A single turn carries every row of the set below to another of its rows. Some are shown first; where does it send the rows asked next?
q805: [ -1.9  -3.2 -42.5  -1.8  -1.5 -14.6  19.4   0.0  21.0   7.8  -1.2   3.1
  -7.5  17.7  -2.7 -19.8   0.7  13.0  -6.8  -3.9  25.9  10.8 -15.5   6.8
   8.0  11.1  30.1 -35.4 -35.0  13.6  20.4 -10.3]
q248: [ -2.2   4.0  -1.8  -6.7 -12.4   6.9   7.8  -7.1   7.1  -6.2 -15.1 -11.2
 -21.9  17.4   7.0  -8.8 -16.3   5.0 -13.7 -33.2 -13.0  -6.3  29.9  -5.8
  -8.2 -20.4   8.8  -9.8 -10.5 -12.6  19.0  16.6]
q958: [  2.4 -17.7 -35.9  -9.8   5.3  17.5   2.6  -6.2  25.5  12.4  -5.4   7.1
  -2.8  14.7  -3.2 -14.3  25.2  14.8  -4.4   3.5  29.9   0.0  -6.6   6.0
   1.1 -18.7  -1.2 -12.4 -58.5  -0.6  27.6 -17.0]
q378: [  5.9 -11.2 -16.3 -12.3   9.3   6.5   8.0  -4.9 -17.8 -24.0 -23.6  20.3
   1.9  29.9  16.3 -19.3   0.1  -2.8   2.7  14.8  11.4   3.2   9.7 -11.6
 -27.2   1.2  15.9   0.6   5.2  15.8   7.2  18.6]
q115: [  6.4   6.0 -22.5  13.7   7.6   9.6  16.4  -5.3  12.6  -4.1  31.5  15.1
  -6.1  16.2   6.8 -11.7  21.4 -20.8 -24.1  -2.6  20.3   3.7 -15.3  22.7
  -7.8   7.3  10.4 -11.0 -41.3  -5.9   9.8  -8.4]
q458: [-24.0  -6.6   2.9 -34.5   3.5  15.6  24.9  10.8   1.4  -3.5 -26.0   2.6
  25.2  27.6   0.9  -3.1   5.1  -0.3 -10.2   4.1   5.1 -12.4   4.9 -12.7
 -29.1   6.3  13.9 -10.1 -12.6 -14.8   6.5   7.6]
q937: [ -0.4  -2.7  -1.6  -5.2   4.2  -3.3   8.2 -24.1   7.5  -6.2 -17.2   7.7
 -27.5   1.1  -3.3   0.2 -19.6   4.2  -4.4 -21.7 -10.4  -5.3  32.8  -1.5
 -20.8 -14.5  24.1 -11.2  -4.6  -7.0  27.1  31.6]
q227: [  7.3 -12.6 -24.1  -8.0   9.0  -9.7  22.4 -23.1  16.9  10.6   9.5  34.9
  -8.5   5.0 -15.0 -25.6  17.1   8.3   3.5   4.4  35.3  -2.8 -13.8   7.9
  -7.4   6.4  15.4 -15.0 -48.2  -2.5  37.1  18.3]
q905: [  1.5  -7.8   3.0 -13.8   0.3  12.2  10.5 -12.7  13.2 -16.1  -7.8  -6.0
 -27.6   4.7  -5.6   8.1 -12.0  -5.5 -11.1 -15.1  -0.4 -11.6  35.4  -3.5
 -17.4 -27.5   2.0  -3.4 -25.2 -16.4  27.2  29.1]
q715: [-17.2  -8.6 -39.7  -0.9  -0.1  -2.2  23.4   1.8  15.7 -11.7  25.4  25.5
  -9.2  11.0 -29.7  -9.4 -24.1  20.9  10.6   9.7  11.9   1.7  17.9  34.0
 -21.8 -13.8   3.6 -25.4 -33.8  14.3  14.2   4.3]
q820: [-22.9  -2.1 -13.3 -22.1  28.4   4.3   0.4   1.4  -3.1 -22.5  -9.4  16.0
  -3.0   8.5 -17.8 -11.6   6.7 -11.8 -12.7  17.7 -17.9  -2.4  -2.8 -15.3
 -25.6  -4.6   2.5   3.2 -28.5   4.3  -3.2  24.2]
q343: [ 10.8 -10.7 -28.9   5.4 -13.8   7.5  -9.5   8.1  37.0  20.3  -3.3  17.0
   4.8  26.1 -15.8 -28.2  -6.4  32.2  12.1  12.9  11.7  -4.8  26.5  27.0
 -16.9  -8.2  13.7  -7.6 -19.9  11.3  13.9   5.9]
q481: [ -6.7 -11.2 -21.1 -15.6  -1.8  10.8  19.7  14.7  38.6   2.0  28.3  14.7
  -8.3  21.8  -5.7 -28.0  -4.8  20.9  32.0  -8.4  12.9 -16.1   4.8  23.5
 -20.4   2.4   5.1  -2.7 -36.9 -25.8  13.5   9.6]
q930: [-14.9 -18.9  11.3 -13.9  33.4  19.2  26.3 -28.2   4.0 -10.8  -8.5   1.1
   4.5   7.8 -23.3  -8.5  -7.9 -16.4  -2.5   4.4  23.9 -20.8  -0.5   4.9
 -37.3   6.4  35.7 -14.4 -16.7  -0.8  -4.6   6.8]
q98: [  6.6  -9.5 -13.1   0.9   3.9  13.8  16.8 -14.4  18.4  -3.9 -17.7 -10.4
   1.7 -13.3  -2.2 -18.0 -33.4  17.6 -17.2   3.7  -4.7 -16.7  34.0  13.9
   1.2 -21.8  25.5  -5.8  -6.3 -28.5  37.3   0.1]
q807: [-16.2 -20.6 -28.2   2.4  12.5  20.4  27.6  -9.3  16.5 -17.5  23.4  19.4
   0.8  19.5 -13.4 -10.2  -5.7   5.5  20.7  -9.8  16.9  -8.6  22.3  42.4
 -25.2  -4.2  -7.9  -5.9 -38.5 -14.4  -1.4  13.8]
q707: [ -6.2   6.1  -2.9  -1.0  34.0  -4.1   1.4 -22.7  -1.3  -5.8  -9.5  -1.3
  18.7  26.6 -21.0 -33.4   0.8 -12.2  -9.8  -8.3 -16.1  -0.9  -0.2   3.2
 -10.7 -10.4  16.8  -7.3  -3.8  15.1  -7.3 -12.7]
q314: [  0.4  -4.2 -21.4  15.0   3.6 -10.8  14.0  -8.6  27.9   9.7  12.6  25.2
  14.7  27.2 -21.6  -4.7 -16.7  14.0  -5.8   7.9   4.6   1.7  24.6  45.7
 -25.1   0.0  10.0 -12.2 -12.3  16.8   4.9  17.5]
q78: [-16.2 -24.5 -22.2  -0.6   6.6   5.3  27.9   1.9   0.3   1.4 -25.4  13.7
  -3.0  -9.1   7.5 -22.5   0.6  17.5  -0.8  27.7 -12.0 -25.3  -9.3   7.1
 -18.7   0.3  45.6  10.9  -4.9  -6.8  12.4 -14.6]
q597: [  3.9  -5.8  -8.2   0.6  10.9  14.4  14.8 -16.3  17.6  -1.7   2.5  -2.4
 -13.5 -16.9   0.8 -29.6 -33.1  18.4 -20.4  -4.2 -18.4 -20.9  13.8   7.9
  -2.7 -21.9   9.4   9.1 -21.0 -34.4  29.8  11.4]
q276: [-10.4 -29.2   0.6  -7.3  16.1   1.3  31.5   0.9  -1.9 -11.5 -18.3  -9.0
   5.4  12.9 -40.6 -35.4 -13.7   5.5   2.9   3.3  16.3  -8.1   5.5   1.5
  -7.3 -12.3  26.6 -21.4 -18.9  16.8  29.3 -29.1]
q823: [-18.9 -33.0 -11.0   4.1   6.5  14.4  34.8  16.0 -15.2 -14.0 -17.3   7.3
   6.2  10.3 -13.6 -49.9  -1.8  13.6 -17.6   6.2 -10.1 -15.7  -5.4   4.3
  -4.2  -2.5  -0.1  14.7 -29.7  -7.2  16.9  -9.4]
q923: [  6.4 -30.4  -9.6  -3.4  16.5 -12.2  37.8  13.7   9.0 -21.2  -8.8   7.0
   7.4   4.7 -12.1 -16.7  -2.4  -4.8 -10.0  47.6   0.0 -14.6   2.4   7.7
  -6.3  -7.1  12.5  20.9 -15.0   1.5  35.1   2.4]
q245: [ -0.2 -21.5  -1.3  -9.1   2.6  10.5  33.8 -12.3  -1.6  -5.1   7.0   6.8
 -34.7   2.3  -7.7 -43.4 -10.1   5.5   8.8  15.8  22.0 -29.7 -24.1  -9.2
 -22.0  -9.2  28.9   5.0 -22.5   7.6   9.1  -6.2]
q560: [ 13.8 -10.2 -11.2   6.7   5.6  10.5  21.0  -8.4   1.6 -25.9   6.1  -1.1
 -17.8 -13.2   0.0 -27.2 -42.5   8.9 -22.1   0.4   1.0 -12.4  23.7  15.6
  -3.5 -19.7  19.2  -2.6 -12.4 -18.9  38.1   8.6]
q744: [  4.4  -6.6  -4.0 -16.1  11.4  -8.3  16.6 -14.1  24.8  13.2  -7.7  -4.2
   2.5  10.1 -22.1 -33.7  12.5   5.3   9.3  29.6  -8.9 -22.1  -6.7 -10.0
  -1.5 -33.2   9.0  12.7 -16.7   5.4  20.2 -19.2]
q840: [ 15.1  -0.1   3.3 -13.0   5.2  21.9  16.3 -19.5   4.7 -14.2   3.8 -11.0
   3.0  32.0   8.8 -22.9   9.3 -21.6  -6.4  18.4  21.9 -24.2  -1.2  -2.7
 -16.3 -20.5   3.0  11.5 -10.2   0.7 -12.0   0.5]
q803: [  2.0 -15.6 -37.6  19.1   9.1  20.1  18.5 -28.4  14.8  -3.5  -8.0   9.4
   6.3   7.7 -11.1  -5.2  21.5 -15.6  -6.1  11.7  38.7   6.5  16.3  23.9
  -1.8  12.6  20.8 -24.4 -33.2   0.2   8.0   2.0]
q771: [  1.2  -9.3 -19.6  17.4  25.4   6.1  17.2 -28.2  32.4  29.6  -2.0  11.9
  16.7  21.6   3.2 -12.9  15.6   1.3  -9.8  -9.9   9.4  11.9 -10.5  15.7
  -6.2  19.1   6.5  -8.5 -28.6  -9.2  10.4  -0.5]
q267: [  2.1  -2.7 -25.7   5.8  -6.3  17.2  -7.1  14.5  40.0   5.4  15.0   4.0
  -1.5  29.4   4.9 -20.4   5.0   8.6   9.4  -6.3   2.8 -16.9  15.5  38.0
 -19.6   3.1  20.7   1.4 -22.9 -12.0 -12.3   4.9]

q343 turns into q314
q820 turns into q823
q744 turns into q707
Where do these go?
q560 turns into q905
q958 turns into q771

A single turn carries every row of the set below to another of its rows. Some are shown first; where does it send the rows asked next?
q750: [ 21.6  15.5   5.5  14.0  11.7  10.8  20.9  20.7 -33.5 -19.1 -13.2  -3.6]
q881: [ 12.0 -13.8  14.1 -12.3 -31.8  17.5  11.3  18.3 -26.9 -10.7 -18.1  21.1]
q724: [ -5.6   8.8  15.5  14.5 -19.3  24.8 -31.2  22.5 -36.2  -0.5  -1.0  -4.2]
q246: [ 15.7 -13.3  14.6  -5.9 -32.9   8.9  13.3  30.3 -10.6  -4.3 -21.1  25.1]
q993: [ 17.0  16.0   7.5  10.9  11.8  11.1  21.7  24.4 -35.9 -22.8  -6.5 -12.1]
q112: [ 17.1  -8.5  13.3 -12.6 -30.1  23.8  12.0  23.7 -20.4  -2.9 -15.8  23.6]
q520: [-11.2   5.9  17.7  24.1  -5.8   2.1 -29.9  16.7 -25.0  -1.4   5.0 -11.9]
q556: [-13.3 -15.8  35.7 -13.4 -20.2  -9.2  -7.5  24.6   4.2  -7.7   3.9  -6.2]
q18: [ -1.1  -2.8  33.3  -9.8 -14.7   1.1  -2.0  35.8  16.9   6.2   8.8  -0.9]
q818: [ 15.0   6.4   4.7  13.9   9.2   2.2  16.6  18.5 -39.1 -26.3 -16.0  -5.2]
q827: [ -2.8  16.1  16.0  26.5  -3.6   1.0 -25.0  29.5  -9.3   9.0   4.7  -8.7]
q651: [ 18.0   9.9   9.7  21.0   9.8  -5.9  23.1  37.2 -17.9 -19.5 -11.8  -9.2]
q960: [ 19.3   6.4   6.5  21.1  11.2  -6.9  21.4  30.3 -20.8 -20.5 -20.2  -3.6]
q606: [ -1.5 -20.0  31.4 -12.7 -31.5  -7.1  -2.1  31.3   0.0  -2.6 -10.4   6.5]
q277: [ 14.1   6.4  35.6 -18.7 -11.5  20.8  -1.0  27.2   6.6   9.2  15.3   1.7]
q26: [ -7.3  14.3  16.6  20.8  -5.1  13.7 -29.0  15.8 -27.1   0.9   9.3  -8.7]
q737: [ -6.6  -0.9  16.6  25.3 -22.2  -1.9 -29.1  38.0 -14.7   1.4  -9.4  -1.9]
q253: [ -4.0   1.8  34.3 -22.9 -16.2  26.7  -6.3  11.8 -13.6  -2.9  15.8  -5.9]
q526: [ 10.0   4.6   9.6  13.5   6.7  -0.6  18.0  23.0 -38.7 -29.9 -10.7 -14.3]
q601: [  2.6  12.0  15.4  25.1 -16.8  10.3 -24.4  41.6  -9.5  12.6  -6.4   1.6]
q403: [ 18.6  -6.8  14.4  -9.3 -31.0  18.1  14.6  30.6 -12.4  -1.3 -18.0  25.2]
q139: [  9.5   3.4   8.6  18.3   8.1 -12.8  19.8  31.1 -28.5 -28.5 -14.8 -11.4]
q929: [  9.6   6.4  18.9   8.0  17.2   5.3  22.3  27.5 -33.5 -24.9 -12.5 -17.1]
q133: [ -5.2 -19.2  30.8 -21.4 -32.7   4.8  -7.3  15.7 -20.7 -11.8  -4.9   1.6]
q633: [  2.9  17.5  15.0  18.3 -14.3  27.3 -25.1  32.8 -22.2  11.3  -1.2   0.3]
q873: [  5.2  -1.2  34.3 -26.1 -14.0  25.8  -8.0  12.1 -16.5  -4.0  16.3  -2.6]
q892: [ -6.7 -22.0  36.0 -11.7 -19.6 -11.7  -9.9  25.8   1.4 -10.7   6.2  -1.8]
q12: [ -7.3 -16.8  34.7 -22.5 -19.2   7.7  -9.4  11.1 -17.6 -15.1  10.9  -5.0]
q573: [ -0.9  20.2  16.9  22.5  -2.5  13.6 -26.0  22.6 -16.1   9.9   9.8  -7.5]
q172: [  9.6 -19.4  14.8  -6.9 -34.2   7.5  11.0  23.5 -19.9 -10.8 -22.0  22.8]
q309: [ 12.9   0.9   6.5  19.3   7.5 -10.0  16.7  22.3 -29.7 -27.5 -20.5  -4.8]
q543: [ 21.5  17.8   7.5  16.6  12.3   6.2  24.8  34.1 -24.0 -16.3  -9.6  -8.7]
q96: [ 23.5  14.5   5.5  18.9  14.5   5.4  24.4  28.8 -22.8 -14.3 -14.6  -2.5]
q278: [-14.9 -13.1  34.9 -19.6 -20.9   7.2  -9.6  11.2 -14.3 -13.0   8.5  -9.4]
q240: [-11.0  -2.9  14.9  19.7 -21.9   6.6 -32.9  25.4 -30.9  -7.3  -6.1  -3.8]
q975: [ 12.3   3.8  21.0  13.7  18.7  -2.8  24.5  34.5 -20.6 -21.0 -15.9 -15.8]
q29: [ 12.6   4.1  29.4 -23.4 -23.9  27.6   3.2  26.7  -5.0  10.3   1.1   9.5]
q981: [ 10.1  -5.6  31.1 -13.5 -25.2   7.5   3.9  37.6   9.9  11.8  -5.0  10.2]
q721: [  3.0  -5.1  29.2 -26.0 -29.0  26.0  -1.5  12.7 -24.1  -4.5   2.3   3.3]
q408: [  4.3   9.6  34.3 -19.5 -12.0  22.9  -0.5  28.1   6.7   8.0  15.4  -3.5]
q775: [ 11.7  10.0  19.1   7.3  20.5   9.4  24.5  30.3 -31.5 -19.3 -11.5 -16.5]
q176: [  6.2  -6.9  36.1 -11.5 -14.6  -1.9  -3.0  35.9  15.6   5.5   7.8   3.6]
q161: [  7.7   1.2  20.6  10.2  16.6  -4.3  23.1  31.0 -29.2 -26.1 -14.7 -17.0]
q49: [ -8.1   6.4  18.6  27.5  -6.8  -4.6 -30.0  24.6 -13.3   0.0   1.9  -9.2]
q230: [ 12.8   8.6  19.8  10.2  20.4   4.7  25.7  35.2 -22.7 -17.6 -13.3 -15.4]

q881 turns into q403
q975 turns into q929
q12 turns into q277
Where do these go?
q651 turns into q526
q556 turns into q253
q29 turns into q606
q818 turns into q96
q737 turns into q724
q827 turns into q520

